A single turn carries every row of the set below to another of its rows. Some are shown first; where does it send the rows asked next?
z153: -16.4 -34.9 13.0 -17.0 -14.4 -13.2 -16.6 3.2 -36.7 -10.9 18.1 -18.5 11.9 -12.2 13.8 3.1 11.3 20.2 10.0 0.9 12.6 32.4
z60: -13.5 2.0 48.9 -20.0 -5.1 7.2 3.4 -4.2 -7.4 15.4 9.7 -8.1 23.2 -1.2 -0.5 3.0 16.4 -5.7 -5.8 24.9 -11.6 19.3
z757: -1.3 -18.4 35.7 -23.7 -4.2 -7.5 -8.0 -25.9 -13.6 0.5 14.5 -27.0 19.2 14.8 -16.3 -16.2 -15.4 -6.0 22.2 14.7 4.4 16.6
z268: -5.3 16.3 28.2 -21.7 7.2 18.9 -5.4 -21.2 -14.1 -8.2 33.3 -10.5 -4.4 -6.8 -2.9 20.1 12.2 -8.0 -1.0 17.3 -10.7 19.8
z339: -18.0 -33.8 48.2 -23.8 -20.1 1.1 -25.0 1.4 -20.0 -8.5 30.4 -23.1 10.9 2.0 20.5 -0.5 19.0 19.0 8.0 14.1 -5.6 20.4
z257: 11.5 10.3 19.7 -15.7 -21.4 2.0 12.7 -27.2 -18.6 2.3 4.4 -10.8 -9.8 -6.3 16.2 0.4 -18.2 -3.2 5.1 10.0 16.7 7.1
z537: -7.2 -15.9 42.1 -31.4 -20.7 -13.7 -30.3 5.3 -14.0 12.6 19.3 -37.9 18.6 9.0 8.1 -4.9 2.5 4.9 27.6 14.1 17.3 2.9
z577: -11.4 -37.8 22.8 -10.3 -7.9 -9.9 -22.4 -0.1 -22.0 -11.0 26.2 -30.3 20.0 -18.8 38.2 8.1 2.2 4.7 -4.8 6.0 4.5 15.6
z380: 14.7 -24.6 13.7 -23.0 -8.2 -9.9 -22.9 6.2 -35.8 1.7 31.3 -4.2 19.7 -4.0 27.5 16.3 -3.4 12.1 -1.5 14.6 2.6 17.2
z311: -31.0 -6.3 23.5 -33.3 -8.5 9.2 -16.5 5.3 -25.4 -0.8 36.5 -10.4 1.7 -8.2 24.6 22.2 20.9 8.2 11.6 -3.5 10.6 14.1
z931: 12.1 8.0 13.5 -22.6 -24.0 -16.8 -3.6 -30.3 -22.8 -1.6 2.5 -14.9 -10.5 2.0 31.6 -9.7 -14.8 -3.1 1.5 6.3 8.7 10.4
z868: -12.7 -7.7 1.3 -6.0 -10.1 0.1 -12.5 -29.6 -13.4 -18.5 21.5 5.5 5.5 -5.9 -0.6 6.4 -13.1 18.7 13.6 22.1 -16.4 13.5
z419: 15.9 19.0 15.5 -19.3 -18.2 -14.3 -12.4 -14.3 -16.8 -19.1 -3.3 -13.8 -12.4 -4.4 26.6 -5.2 5.9 1.3 5.0 6.4 9.5 14.8
z582: 3.3 9.5 29.5 -15.6 1.9 -2.8 -20.1 -7.0 -23.8 16.4 5.7 -26.8 5.3 -15.5 4.1 10.2 23.0 -6.9 -16.0 33.8 -0.6 19.4
z726: -22.3 -0.8 7.9 -1.3 -30.5 -16.8 -4.2 -33.8 -8.2 13.4 23.4 -27.6 4.8 -3.4 0.2 7.1 -17.1 13.8 11.5 24.0 -13.6 14.8
z730: -17.3 2.8 40.1 -19.4 0.7 -11.9 -12.5 -12.0 12.2 -1.8 12.3 -28.3 14.1 7.1 -0.3 -17.1 25.2 1.5 15.5 13.8 7.6 10.7
z464: -14.4 -7.1 9.7 5.1 -17.8 -9.0 -18.2 -21.6 -9.9 -14.5 17.2 -30.2 18.2 -9.5 3.9 21.7 -27.1 0.1 15.0 17.9 -18.9 12.4
z492: -9.1 -9.6 19.8 -25.9 -22.2 5.0 -2.2 -22.6 -24.1 9.9 53.7 -18.0 2.8 2.6 12.1 23.5 -23.9 4.0 12.6 7.5 -6.1 13.1
z249: -6.9 -16.9 24.9 -35.5 -14.8 -0.8 -31.3 0.2 -13.4 13.6 28.0 -43.2 16.1 -12.4 7.8 7.9 -2.4 -8.4 36.6 28.9 -1.0 20.4
z145: -21.0 3.1 25.1 -8.3 4.7 6.1 -13.2 -9.6 -11.3 8.5 -2.6 -18.1 19.7 -26.9 14.1 12.3 6.8 -16.5 -11.6 25.4 -2.3 4.3
z683: -2.6 7.3 9.3 -18.8 -27.0 -15.1 -11.9 -8.5 -30.0 -6.1 5.7 -22.2 -7.1 9.2 30.1 17.5 -8.6 5.0 22.3 -7.6 20.5 10.3
z763: -21.2 -7.1 22.1 -25.8 -2.7 -8.1 -10.3 -8.1 15.6 5.7 31.7 -36.4 16.0 -14.0 16.0 -5.3 23.0 -4.6 24.3 20.3 -3.5 26.9
z518: -24.2 -8.1 31.3 -15.1 -23.4 -8.0 -16.2 -20.1 -20.0 3.5 20.3 -24.2 18.7 24.0 -4.4 16.7 -15.0 3.3 21.9 15.9 -24.8 20.8
z470: -2.4 6.9 11.4 -26.5 -30.9 -12.6 -15.9 -12.5 -28.1 -7.2 -6.8 -10.7 -10.5 -4.7 32.0 -5.1 -5.6 5.4 15.2 1.3 18.0 5.7
z572: -15.5 -21.2 17.5 -32.0 8.0 2.7 -6.2 -23.7 -11.6 5.3 19.0 -27.7 20.3 -8.4 -4.8 -7.5 -3.7 -19.4 26.3 20.0 -4.8 35.0
z735: -22.7 13.2 13.2 -18.2 -0.3 -5.6 -25.8 -14.5 -11.8 19.3 14.1 -4.3 6.3 -4.4 28.2 14.2 18.6 3.4 -9.3 27.9 -6.7 -1.7
z491: 4.1 7.3 24.4 -16.7 -8.2 -1.1 -13.4 -22.5 -18.6 -18.3 6.2 -22.4 -23.8 -3.2 33.0 -1.2 17.4 3.4 -0.1 4.9 18.1 10.4

z735 goes to -> z868
z60 goes to -> z518
z683 goes to -> z491
Now these:
z419 goes to -> z931
z492 goes to -> z311
z577 goes to -> z145
z757 goes to -> z537
z572 goes to -> z249
z582 goes to -> z726

A single turn carries every row of the set below to another of its rows. Some are shown first; where does it send the rows asked next?
z852: -4.5 23.4 10.0 19.1 -1.7 3.6 2.5 -0.6 12.0 3.3 8.9 4.9 4.0 14.1 -30.1 4.9 22.4 4.2 -17.4 -6.0 -2.4 1.5 -14.6 11.6 27.5
z818: 0.8 21.1 22.1 -1.3 -13.8 17.1 2.2 -6.3 16.4 2.8 4.5 6.0 2.3 27.3 -19.1 3.9 27.6 12.5 -14.3 12.8 -0.5 -1.3 -19.0 12.5 11.2
z732: 8.1 5.8 41.2 17.3 -38.3 -0.2 4.5 2.8 -8.4 -0.1 13.7 8.6 3.5 6.1 1.7 -7.8 7.6 -13.9 -20.3 12.6 -8.6 13.3 21.3 -5.1 -23.9
z356: -18.9 15.2 12.8 22.1 4.0 -1.0 2.6 20.7 20.6 11.1 0.2 2.3 5.2 -7.9 -33.9 -2.0 38.2 -0.8 -5.8 7.3 -3.3 -0.3 -2.5 12.8 17.9
z179: -10.8 13.4 -0.1 11.6 28.1 -7.9 8.6 15.9 -3.8 10.6 20.3 -1.4 9.2 2.9 -22.3 -4.4 31.2 -8.3 -5.9 -13.7 18.5 15.3 -15.5 -5.8 5.9
z35: 0.9 14.1 -1.0 -5.1 27.3 -1.5 7.4 6.4 -6.7 11.6 12.2 -4.8 9.2 13.0 -2.3 -6.8 39.6 3.0 2.8 -0.6 23.4 19.4 -18.1 -6.8 -14.8
z16: -16.6 11.4 24.1 0.9 -7.1 12.5 1.9 18.2 25.4 11.5 -3.3 -0.3 0.7 3.3 -23.6 -4.2 47.5 7.9 1.0 25.3 -1.1 -0.6 -5.0 12.2 0.0
z973: -5.3 2.9 42.5 10.1 -34.6 9.3 4.8 0.2 -6.9 9.5 8.2 -4.4 -12.8 4.5 1.2 -6.3 23.3 -12.1 -12.9 4.6 -12.3 17.9 17.7 -18.4 -27.5
z806: 12.1 16.4 15.4 15.2 -28.0 -2.1 -1.3 -0.7 -32.3 6.9 12.3 -8.9 8.1 1.4 19.1 -3.4 15.0 -11.2 -9.7 -3.8 -5.4 22.9 14.6 -4.5 -24.7
z953: 8.0 14.5 15.8 11.4 -22.6 2.1 -0.5 -8.9 -30.1 4.4 5.6 -3.2 17.1 8.3 21.1 -7.1 18.3 -9.7 -17.7 -10.0 -10.2 23.6 11.7 -11.5 -24.4
z426: -3.5 2.7 35.8 11.5 -37.3 0.7 4.1 12.9 -7.9 4.2 18.7 -5.6 -7.0 2.8 -0.7 -10.2 22.2 -10.1 -9.0 5.5 -7.8 23.8 25.1 -14.3 -25.6
z80: -4.6 5.4 10.3 8.8 36.2 -13.5 4.8 -2.9 1.3 12.7 6.9 20.4 16.6 2.4 -20.6 -8.6 17.9 -10.3 -8.3 17.9 12.5 -10.1 -9.9 3.6 -7.8
z271: 5.5 27.3 17.7 -4.4 -6.7 2.8 -0.4 -0.1 9.2 2.3 4.0 6.4 4.1 23.2 -25.1 0.8 25.0 2.1 -6.5 -7.3 -5.2 -3.2 -16.9 2.7 27.7
z319: 5.9 11.3 20.4 20.5 -23.6 -6.0 -1.4 12.0 -25.2 11.2 2.9 -4.2 13.6 -15.2 17.3 -8.0 20.9 -16.8 -5.4 10.7 -6.5 16.1 22.9 0.9 -31.5
z44: -0.6 14.2 9.8 21.3 28.9 -11.1 9.4 11.5 0.1 8.1 8.4 18.8 25.9 -3.3 -20.0 -3.9 16.4 -15.3 -16.9 3.1 17.0 -1.5 -15.4 8.5 3.5
z312: 2.7 1.1 43.5 17.2 -33.9 8.2 1.1 -4.4 -4.7 1.9 3.8 14.8 11.7 6.3 3.0 -8.6 13.4 -18.4 -22.4 9.1 -16.3 9.3 17.7 -4.1 -25.6
z250: -3.1 6.7 21.3 16.7 -16.6 -3.1 -0.3 10.5 -21.0 11.5 -5.2 -0.7 22.2 -14.3 18.3 -13.9 29.4 -16.3 -9.3 7.1 -11.8 17.2 23.5 -6.5 -34.7
z394: 1.3 14.4 22.4 13.9 -16.7 -4.7 4.0 5.8 -27.7 14.3 -6.0 -7.0 12.4 -12.6 21.9 -8.8 23.7 -11.7 -12.0 8.8 -7.0 16.2 18.4 -13.3 -34.5
z118: 1.2 4.0 46.8 14.9 -34.8 8.0 5.0 -3.5 -5.6 7.7 3.0 6.0 -4.0 3.0 2.6 -5.8 14.3 -15.4 -19.4 12.5 -13.1 9.5 16.6 -11.3 -27.5
z359: 0.4 15.2 4.7 -6.4 27.0 -11.1 3.8 15.8 -2.9 12.2 10.4 -0.9 5.9 6.2 -17.2 -10.0 38.9 -10.2 11.7 -13.9 13.9 12.0 -12.9 -12.5 3.0
z574: -10.4 -1.3 35.1 8.8 -33.4 10.1 0.9 5.4 -6.2 6.0 13.0 -5.3 -3.9 6.7 -0.4 -11.0 31.8 -12.5 -9.3 -4.1 -14.9 25.3 20.6 -17.6 -26.1
z584: -10.0 17.2 23.3 1.0 0.6 -3.4 -0.3 25.2 20.4 11.7 -8.7 7.2 8.3 -5.4 -29.4 -7.9 41.1 -5.1 6.1 12.5 -6.5 -9.2 -1.8 7.0 15.4
z417: -11.5 23.1 7.3 1.4 0.4 3.8 -3.2 -10.5 2.2 8.8 5.3 3.8 6.5 17.3 -24.7 3.6 21.1 10.1 -15.0 10.9 -8.3 -13.5 -14.0 12.0 21.4
z617: 10.4 13.6 10.3 6.2 29.2 -5.9 7.9 4.1 -1.2 9.8 -2.6 17.4 28.2 2.5 -0.5 -7.1 24.6 -6.2 -7.6 20.9 21.8 -0.1 -16.3 9.6 -18.3
z788: -11.1 6.3 0.0 -1.2 34.2 -9.5 4.0 -3.7 -4.3 13.2 20.6 1.7 0.5 13.5 -21.7 -7.2 28.6 -2.0 -0.5 -1.8 14.1 6.7 -12.7 -10.7 -3.5
z706: 16.0 17.6 16.4 5.2 26.9 -14.3 4.7 5.8 0.0 7.8 -2.5 24.2 26.0 2.7 -13.7 -7.5 17.5 -18.1 -4.0 4.6 12.5 -8.5 -15.2 4.5 1.6
z344: -27.5 15.1 8.1 1.9 6.0 0.4 -3.6 11.2 9.7 16.6 -0.1 -3.6 3.2 -2.2 -28.8 -3.7 39.4 7.2 -1.2 19.4 -9.3 -11.1 -2.5 9.4 13.0
z306: 7.5 18.3 20.1 11.3 -19.7 -2.3 3.9 -5.0 -32.4 10.7 -0.9 -7.0 10.5 -0.9 23.8 -5.3 17.0 -8.6 -17.2 0.5 -6.5 18.8 12.4 -14.8 -29.4

z179 goes to -> z852
z426 goes to -> z806
z80 goes to -> z344
Now these:
z953 goes to -> z312
z617 goes to -> z16
z706 goes to -> z584
z306 goes to -> z118

